In the rows, zero is written as 128.
Each path below is one point turned by a fixed rotation once a step. After each direction that follows a path, write how fast that rotation turns it, in degrees per step (0 if it stays still).
Each turn is a multiple of 5 degrees from 10 to 175, or 0.
Each row of a path follows its step; steps can be skipped.

step 6: [129 132 134 127 131 126 129 135 119 135 123 125 124 126 123 129 134 128
 113 130 131 124 120 125 128 130 126 124 128 126 129 124 125 133 141 134
 132 140 130 126 140 133 128 133 127 125 131 124 137 128 131 123 128 126
 124 135 131 131 127 140 137 127 129 126 131 129 136 119 140 121 120 128
 126 130 128 131 134 124]
step 8: [121 139 132 132 136 127 138 126 128 130 136 120 116 123 126 125 132 135
 119 124 129 131 132 125 131 129 139 139 123 132 126 130 128 133 125 135
 125 130 137 126 123 126 133 132 131 127 125 129 130 125 129 131 131 122
 135 125 128 122 133 129 125 140 124 129 126 129 120 137 132 135 127 133
 127 126 115 127 131 134]
step 16: [121 131 117 115 125 139 129 124 124 134 116 122 131 121 129 127 129 127
 123 131 129 132 124 122 129 126 136 127 131 128 132 135 122 129 136 133
 133 123 125 115 123 118 124 132 133 119 133 124 135 128 131 124 133 123
 133 137 129 130 132 128 127 138 124 125 127 121 131 127 118 127 124 121
 127 124 125 128 124 126]
step 21: [137 120 121 132 133 129 133 133 130 128 126 136 121 123 117 134 121 120
 130 126 132 129 128 125 124 135 127 130 132 123 130 135 128 118 118 127
 130 130 135 126 124 128 130 127 118 122 118 122 124 129 130 127 126 121
 125 127 124 118 127 136 122 122 135 131 128 128 125 132 125 124 137 132
 118 123 119 123 127 129]
step 23: [129 135 117 128 123 123 119 128 120 114 119 134 130 130 126 128 134 128
 134 132 131 133 123 123 131 123 130 138 122 133 132 133 126 128 121 130
 131 127 132 129 134 131 125 123 137 130 129 130 138 132 128 125 127 139
 138 129 130 122 126 131 127 116 137 134 131 134 123 125 124 128 125 122
 124 127 134 131 132 123]
step 24: [131 124 132 121 129 126 137 125 124 137 130 139 117 127 136 126 130 120
 130 136 127 130 124 135 132 130 136 122 137 129 127 133 128 133 144 131
 132 125 121 125 130 134 128 129 131 130 121 129 135 129 125 134 123 136
 125 125 127 126 131 123 121 119 128 123 128 116 131 127 126 131 126 135
 139 126 131 126 122 126]
step 26: [118 131 124 129 126 130 137 128 121 129 127 132 133 134 128 137 134 124
 120 124 120 117 143 134 125 129 129 123 122 121 129 134 130 140 127 128
 127 126 126 116 131 127 129 129 134 135 133 123 123 132 129 135 137 132
 120 131 132 137 129 129 132 131 129 135 126 127 120 121 123 130 132 128
 127 121 125 126 129 131]
Directions:
[126 130 126 128 127 128 128 128 127 127 127 128 129 129 129 128 129 126
 129 129 129 125 126 128 126 126 128 129 128 131 128 127 127 128 129 127
 129 126 128 127 130 127 128 127 128 128 130 127 127 129 128 126 130 129
 126 130 128 129 128 130 129 130 127 129 129 130 130 127 129 128 129 127
 128 127 129 128 127 129] | 110
[127 129 128 127 127 127 131 126 129 128 128 127 128 125 128 126 127 127
 131 128 128 130 127 128 127 128 127 127 127 128 128 126 125 129 129 127
 128 131 128 128 128 129 127 128 128 128 129 129 130 129 127 129 130 129
 129 129 129 126 128 128 126 126 127 127 126 128 129 127 129 126 128 128
 129 127 130 129 129 128] | 85
